128 stands for zero in the data rows.
Here is a table of points, one per row:
182 67 76 71 88 199 170 119 60 137 138 82 145 92 177 150 163 123 179 37 146 59 174 123 76 102 112 165 126 74 181 102 168 35 192 159 122 135 145 116 207 101 71 118 122 133 90 98 140
142 158 140 163 150 90 187 161 145 50 88 87 114 131 167 173 94 134 118 132 89 169 201 152 115 134 195 166 145 130 165 176 148 90 109 165 204 121 89 150 176 136 190 216 75 145 186 120 133
168 154 100 199 69 62 133 112 122 137 95 100 55 166 158 180 201 153 145 177 123 124 128 82 186 92 142 120 116 112 64 69 134 150 163 170 151 174 114 143 85 140 109 97 137 139 109 171 63
98 50 49 91 139 86 144 95 171 128 143 147 86 111 159 128 162 74 115 189 81 76 30 104 108 134 134 168 151 208 126 69 84 129 95 125 112 119 105 122 190 88 96 154 52 81 135 181 115
54 115 170 123 47 78 146 172 104 141 124 116 147 139 152 161 146 174 111 210 143 150 92 171 108 131 129 140 211 58 138 184 136 110 176 106 103 134 116 112 125 12 158 145 174 165 92 72 148
196 56 37 153 71 119 82 138 104 167 164 185 116 149 179 115 63 81 100 129 179 137 46 134 128 99 146 76 86 82 182 198 151 151 108 106 142 215 151 170 65 155 143 188 191 191 145 157 120
115 188 59 117 131 68 68 171 92 109 120 119 165 142 145 80 121 174 56 150 91 203 135 154 91 148 142 160 116 202 110 153 152 106 169 132 42 170 139 169 164 219 121 157 148 121 68 176 153
151 80 182 106 83 158 54 96 163 104 67 176 110 64 140 140 156 200 78 80 137 44 146 163 65 158 148 153 142 168 79 121 85 150 86 201 158 142 122 170 31 148 149 153 101 136 125 88 124
129 127 126 155 82 121 124 80 183 181 120 82 163 165 176 121 111 75 135 120 153 38 158 152 172 169 179 77 94 107 62 127 97 126 88 106 121 98 16 166 156 126 101 163 125 103 87 149 169
93 34 154 145 191 209 181 108 103 186 156 72 65 122 102 157 135 176 78 200 49 92 106 189 102 111 165 87 76 133 127 148 173 69 88 120 129 104 119 117 96 150 68 89 116 114 116 135 141
103 158 127 214 173 102 84 181 192 155 136 120 169 137 134 204 191 117 93 99 108 83 111 199 100 114 70 145 126 116 145 152 139 135 147 197 81 156 176 112 121 159 130 106 135 87 185 79 92
90 175 111 101 104 137 137 168 160 128 171 89 79 114 116 137 116 152 166 43 126 160 85 109 115 149 147 128 0 81 137 120 130 155 90 191 39 155 128 106 160 108 240 97 66 118 117 146 110
87 155 233 111 126 108 97 105 84 127 81 178 67 171 158 91 134 99 114 94 131 209 146 188 142 110 96 212 148 18 121 58 170 111 127 88 76 155 117 156 121 112 136 143 134 88 193 121 115
124 118 87 127 129 191 215 86 168 94 140 102 175 213 159 78 142 113 87 152 116 102 127 158 145 214 31 106 103 74 93 160 83 216 179 168 126 169 187 178 150 120 145 104 99 172 170 147 130
179 141 61 220 136 159 139 126 90 96 89 150 128 195 144 177 115 151 110 107 102 154 102 153 103 127 116 161 113 172 158 50 109 128 132 91 121 8 79 78 61 114 165 127 108 140 140 93 167
147 68 81 158 129 165 100 154 116 182 107 142 60 176 123 97 151 68 190 148 141 147 206 116 80 207 134 171 140 219 124 152 221 160 88 148 112 115 113 187 114 68 77 132 147 192 109 134 105
85 203 143 123 124 155 103 194 112 133 122 99 105 153 137 97 127 165 173 212 124 31 172 67 76 65 103 71 143 122 173 119 72 211 128 130 58 165 124 161 116 163 119 179 130 178 154 125 115
78 115 78 123 125 135 118 118 199 147 65 103 132 154 101 143 83 127 120 53 62 155 162 134 135 79 102 11 123 144 166 86 148 129 102 74 176 32 188 164 139 163 120 116 135 128 104 104 108
118 131 171 84 159 125 72 174 71 99 108 103 164 195 107 146 150 118 82 187 238 181 118 107 171 169 186 65 104 142 191 125 120 97 133 136 105 114 158 94 138 153 56 171 31 90 105 131 64
142 233 145 116 180 193 105 76 95 166 174 76 193 71 144 133 102 78 119 153 139 148 96 96 83 142 195 138 89 152 170 82 83 85 166 127 143 129 148 189 80 51 161 148 201 96 142 128 138
132 139 145 118 142 170 74 133 115 118 144 112 138 100 144 79 134 123 149 126 82 142 109 131 209 110 181 148 148 73 183 119 108 153 50 217 185 27 198 42 156 118 116 160 161 213 114 196 119
126 75 223 121 153 106 185 84 110 73 168 145 183 91 97 161 80 156 219 133 90 173 144 152 143 58 69 127 127 144 75 123 171 158 160 158 97 100 143 177 127 121 163 255 153 83 97 181 84
104 146 126 139 124 114 147 102 63 125 101 182 137 99 201 227 95 128 148 122 99 130 97 143 159 135 165 118 145 156 134 84 127 233 89 102 105 151 201 150 192 131 72 143 135 155 151 63 201
91 177 102 175 136 178 144 89 54 127 120 137 159 104 118 67 210 89 94 59 126 139 98 157 196 112 132 138 114 212 81 169 127 153 169 77 148 154 94 90 167 120 181 167 130 128 146 80 63
110 172 84 155 114 105 130 96 137 111 59 149 144 112 18 143 86 151 185 144 147 104 134 165 187 146 123 220 84 93 183 223 99 156 180 157 105 120 101 123 34 134 69 102 137 131 139 154 176
122 155 95 124 72 134 90 94 67 106 193 141 202 86 87 163 91 162 135 95 162 91 136 177 158 174 111 123 185 157 131 149 158 115 86 73 131 162 118 119 179 112 146 103 142 117 200 230 78
46 87 60 87 184 102 159 93 149 117 117 156 151 192 151 122 139 110 109 84 131 93 159 51 75 122 152 158 180 117 113 121 157 107 125 191 162 104 105 44 103 166 121 126 199 103 107 153 139
146 138 54 55 152 182 152 173 154 106 111 159 109 149 146 117 139 125 178 146 218 118 89 158 95 52 120 150 186 116 80 133 160 149 37 196 185 149 96 161 114 129 155 106 141 84 99 51 154
191 159 152 89 174 66 152 40 123 177 137 136 165 109 154 131 129 171 48 97 160 150 160 110 135 134 70 136 136 125 190 141 159 133 24 85 130 109 79 120 104 114 115 93 119 187 40 114 93
120 158 148 55 96 79 120 77 94 189 118 59 116 184 79 121 120 179 129 129 148 155 119 130 181 113 124 117 144 162 113 112 61 68 120 170 98 155 160 169 179 167 171 117 197 197 174 139 144
156 167 118 122 149 77 160 169 60 136 114 187 102 92 101 134 139 92 61 148 124 146 216 104 107 83 70 79 37 96 128 167 50 136 114 124 133 85 117 104 163 79 122 110 160 66 188 147 113
111 81 109 131 147 124 149 141 122 109 219 117 128 108 146 101 143 158 182 99 95 188 125 89 148 191 118 127 147 100 174 100 44 98 103 105 216 140 99 151 101 154 106 109 144 71 129 63 65
118 153 193 178 123 215 89 130 186 94 145 164 61 178 70 160 153 63 130 69 155 161 102 125 83 115 117 43 164 163 152 196 122 126 160 167 152 152 77 111 114 105 93 106 122 144 114 165 178
96 167 189 181 152 83 200 135 98 154 163 70 74 101 71 117 80 104 110 148 250 93 123 181 85 137 135 161 153 147 163 109 134 102 156 77 150 137 246 113 157 159 142 142 122 104 92 143 134
120 89 168 152 141 146 108 113 220 34 178 159 136 135 181 98 197 207 157 197 159 161 171 163 186 86 160 126 75 175 187 127 133 124 153 57 99 179 137 88 141 136 146 92 188 125 120 148 162
160 121 139 100 126 146 178 122 111 213 149 164 144 57 124 123 189 127 184 143 131 168 161 114 109 201 117 86 154 130 153 91 202 181 199 144 164 61 81 129 123 172 165 78 84 130 180 141 141
88 104 144 77 76 52 108 136 131 36 132 68 158 65 118 70 100 57 37 119 145 142 137 147 127 103 109 105 131 143 113 52 155 179 115 125 114 149 126 89 32 106 105 105 127 134 141 126 178
142 67 202 140 150 134 166 225 108 100 99 91 182 137 83 164 122 142 106 86 112 90 91 61 145 161 120 155 108 183 124 128 137 136 121 96 203 154 89 180 158 104 157 63 171 100 77 170 143
111 163 189 94 47 104 140 126 141 135 127 106 112 177 201 79 102 147 191 132 122 148 51 116 53 179 89 154 59 160 81 163 143 87 101 77 176 64 173 71 146 164 41 150 109 99 145 111 148
181 149 132 89 144 45 157 135 180 108 145 189 93 91 72 106 179 120 132 93 94 56 113 97 221 165 123 91 117 125 128 120 222 72 163 101 100 142 136 80 103 116 117 166 153 136 180 49 168
166 113 131 175 174 165 151 178 173 105 10 143 142 76 182 99 157 82 173 154 125 135 80 103 154 146 99 83 163 90 96 100 133 8 114 121 68 152 149 125 49 120 176 111 93 115 150 180 157
180 137 140 177 191 77 44 83 113 127 93 100 109 129 146 52 40 156 126 131 127 94 88 96 86 118 122 101 152 111 87 136 136 169 207 153 115 143 89 56 214 86 153 68 133 76 147 98 157
53 109 118 154 177 80 64 115 109 133 133 172 149 117 30 103 147 122 202 131 133 132 157 118 76 88 134 123 82 89 105 75 78 98 165 97 192 186 145 144 130 109 137 142 62 223 117 140 154
213 146 114 98 156 162 101 140 136 129 145 77 114 123 75 168 122 170 111 92 134 167 178 90 150 122 159 123 151 68 45 159 66 215 128 25 105 141 171 91 109 109 96 164 121 121 164 149 165
119 90 127 96 169 171 101 202 194 144 139 151 71 78 154 245 25 78 125 168 111 137 129 127 171 163 94 211 115 115 95 137 93 88 156 132 148 179 90 95 127 192 126 95 139 198 120 116 99
120 110 90 153 114 162 82 101 136 123 154 106 127 84 125 132 131 176 90 158 152 132 109 17 193 117 115 188 131 92 144 180 158 157 150 93 142 38 144 192 181 142 174 155 94 95 137 99 132
133 122 164 159 49 164 175 141 205 224 85 144 192 134 41 55 112 100 120 181 89 151 141 123 67 123 156 122 181 125 121 79 146 116 96 142 109 152 77 92 155 162 72 144 136 82 96 98 83
164 112 167 63 84 146 90 97 83 118 185 159 107 179 120 133 165 67 191 135 79 82 183 151 105 124 170 108 181 107 78 176 116 121 118 120 124 153 174 116 90 169 198 31 98 72 3 118 125
173 143 119 114 121 127 197 166 163 133 180 198 130 124 161 98 84 158 79 81 94 129 131 126 164 40 148 131 174 185 104 153 75 92 150 151 95 23 123 190 127 90 79 62 74 166 133 95 70
These points spread out most along one direction. Take the direction at right angles to it along which they spread out most. Go by this last direction. Where along it does each point below lie, from 0 to 99? The average is 50, and the first point in the table lies past the average. One standard deviation of the points above along it is 16.
120 110 90 153 114 162 82 101 136 123 154 106 127 84 125 132 131 176 90 158 152 132 109 17 193 117 115 188 131 92 144 180 158 157 150 93 142 38 144 192 181 142 174 155 94 95 137 99 132 75
96 167 189 181 152 83 200 135 98 154 163 70 74 101 71 117 80 104 110 148 250 93 123 181 85 137 135 161 153 147 163 109 134 102 156 77 150 137 246 113 157 159 142 142 122 104 92 143 134 55
126 75 223 121 153 106 185 84 110 73 168 145 183 91 97 161 80 156 219 133 90 173 144 152 143 58 69 127 127 144 75 123 171 158 160 158 97 100 143 177 127 121 163 255 153 83 97 181 84 64
85 203 143 123 124 155 103 194 112 133 122 99 105 153 137 97 127 165 173 212 124 31 172 67 76 65 103 71 143 122 173 119 72 211 128 130 58 165 124 161 116 163 119 179 130 178 154 125 115 23
104 146 126 139 124 114 147 102 63 125 101 182 137 99 201 227 95 128 148 122 99 130 97 143 159 135 165 118 145 156 134 84 127 233 89 102 105 151 201 150 192 131 72 143 135 155 151 63 201 60
53 109 118 154 177 80 64 115 109 133 133 172 149 117 30 103 147 122 202 131 133 132 157 118 76 88 134 123 82 89 105 75 78 98 165 97 192 186 145 144 130 109 137 142 62 223 117 140 154 34
54 115 170 123 47 78 146 172 104 141 124 116 147 139 152 161 146 174 111 210 143 150 92 171 108 131 129 140 211 58 138 184 136 110 176 106 103 134 116 112 125 12 158 145 174 165 92 72 148 37
164 112 167 63 84 146 90 97 83 118 185 159 107 179 120 133 165 67 191 135 79 82 183 151 105 124 170 108 181 107 78 176 116 121 118 120 124 153 174 116 90 169 198 31 98 72 3 118 125 31
93 34 154 145 191 209 181 108 103 186 156 72 65 122 102 157 135 176 78 200 49 92 106 189 102 111 165 87 76 133 127 148 173 69 88 120 129 104 119 117 96 150 68 89 116 114 116 135 141 57
87 155 233 111 126 108 97 105 84 127 81 178 67 171 158 91 134 99 114 94 131 209 146 188 142 110 96 212 148 18 121 58 170 111 127 88 76 155 117 156 121 112 136 143 134 88 193 121 115 40
196 56 37 153 71 119 82 138 104 167 164 185 116 149 179 115 63 81 100 129 179 137 46 134 128 99 146 76 86 82 182 198 151 151 108 106 142 215 151 170 65 155 143 188 191 191 145 157 120 24
46 87 60 87 184 102 159 93 149 117 117 156 151 192 151 122 139 110 109 84 131 93 159 51 75 122 152 158 180 117 113 121 157 107 125 191 162 104 105 44 103 166 121 126 199 103 107 153 139 51
